Read these off the row that follows.
1) Report the entry just right of -6.021.
2) Report the entry just right of 11.130.
 15.243    5.798   11.130    8.717   -6.021    2.148  -11.805  -13.897    5.365   -9.639   -4.620   -5.882   -2.769    8.482
1) 2.148
2) 8.717

Questions about the table below.
1) What is the entry just left of 0.119?
2) What is the entry just left of -0.158?
3) What is the entry just left of 0.104?
4) What is the largest entry?
((0.121, 0.027, -0.151, 0.090, 0.069, 0.119, 0.110, 0.104, 0.115), (-0.178, -0.127, 0.130, -0.160, -0.158, -0.180, -0.179, -0.168, -0.178))
1) 0.069
2) -0.160
3) 0.110
4) 0.130

W = (88.3, -56.1, 43.9, 52.1, 10.2, -43.7, -145.9, 120.8, -47.2, -109.5, 30.3, -17.6, -5.5, 25.0, 30.5)
The third largest entry: 52.1
The 3rd entry from the left?
A: 43.9
The first entry from the right: 30.5
The entry just right of the smallest entry?
A: 120.8
The 2nd entry from the left: -56.1
The second smallest entry: -109.5
The first entry: 88.3
The third entry from the right -> -5.5
The median entry?
A: 10.2
The entry just left of the centre entry?
A: -145.9
The entry just left of -17.6: 30.3

Questions about the array below.
1) What is the entry just left of -37?
2) What is the 4th entry in reading order?
3) What is the entry just left of -78?
[[10, 30, 11, 8, 24, -10, 25, 25, 23, -36, -13, 56, -43, 30, -2, 45], [5, 29, -33, -57, 10, -9, -4, 2, -78, 45, -39, 8, 17, 21, 43, 12], [-16, 18, 21, -4, 27, -9, 20, 10, 27, -26, 6, 29, -45, 40, -19, 56], [-10, 25, -60, -48, -13, -3, 19, -37, -52, 26, -2, -58, 31, 16, 20, 5]]
1) 19
2) 8
3) 2

X =
array([[-33, -49,  55,   9],
       [-72,  26,  13, -33],
       [-53,  -7,  30, -21],
       [-41,  -4,  -6, -24],
       [-28, -28,  12, -22],
       [-59,  14,   8, -32],
       [-56, -21,  30, -16],
       [-50,  -2,  23, -18],
       [-59,  23,  -6, -48],
       [-32, -39,  14, -16]])
The fourth entry, reading row by row?
Answer: 9
The entry just right of -39 -> 14
The first entry on the main diagonal?
Answer: -33
The fifth entry, reading row by row: -72
The 3rd entry on the main diagonal?
Answer: 30
The last entry, reading row by row: -16
The entry just right of -41: -4
The entry just right of 13 -> -33
The 2nd entry in reading order -> -49
The bottom entry of the column that holds the smallest entry?
Answer: -32
The entry directly below the largest entry?
Answer: 13
The smallest entry in the last row?
Answer: -39
The largest entry?
Answer: 55
The entry just left of -4?
Answer: -41
The entry just right of the smallest entry?
Answer: 26
The entry directly below 12?
Answer: 8

Read these off the matrix that follows. Rows and columns are numbered from 1.
1) Which number is the entry in row 1 and column 2?
2) Which number is the entry at row 2, column 1?
3) Which number is the entry just left of -6?
4) Which number is the entry directly above -8?
5) Which number is the top-left entry?
6) Which number is the entry just right of 58?
7) Which number is the bottom-right entry?
8) Which number is the entry just left of 78?
[[-70  74  68  63]
 [ 61 -63  -3  11]
 [ 54  -6 -11  13]
 [ 58  -8   4   4]
 [ 15  25 -11  11]
 [-64  85  50  78]]
1) 74
2) 61
3) 54
4) -6
5) -70
6) -8
7) 78
8) 50

Read these off the matrix that follows.
1) Report the 1st entry, reading row by row.
2) Report the entry in the top-right corner.
3) Report the 3rd entry from the end, reading row by row.
4) Report the bottom-right entry.
5) Report the second entry on the diagonal from the top-right corner.
array([[5, 5, 5, 5],
       [4, 6, 6, 4],
       [6, 4, 4, 6],
       [5, 5, 5, 6],
       [3, 7, 7, 3],
       [5, 5, 5, 5],
       [2, 7, 8, 2],
       [8, 3, 3, 8],
       [4, 6, 6, 4],
       [6, 5, 5, 6],
       [6, 5, 5, 6]])
1) 5
2) 5
3) 5
4) 6
5) 6
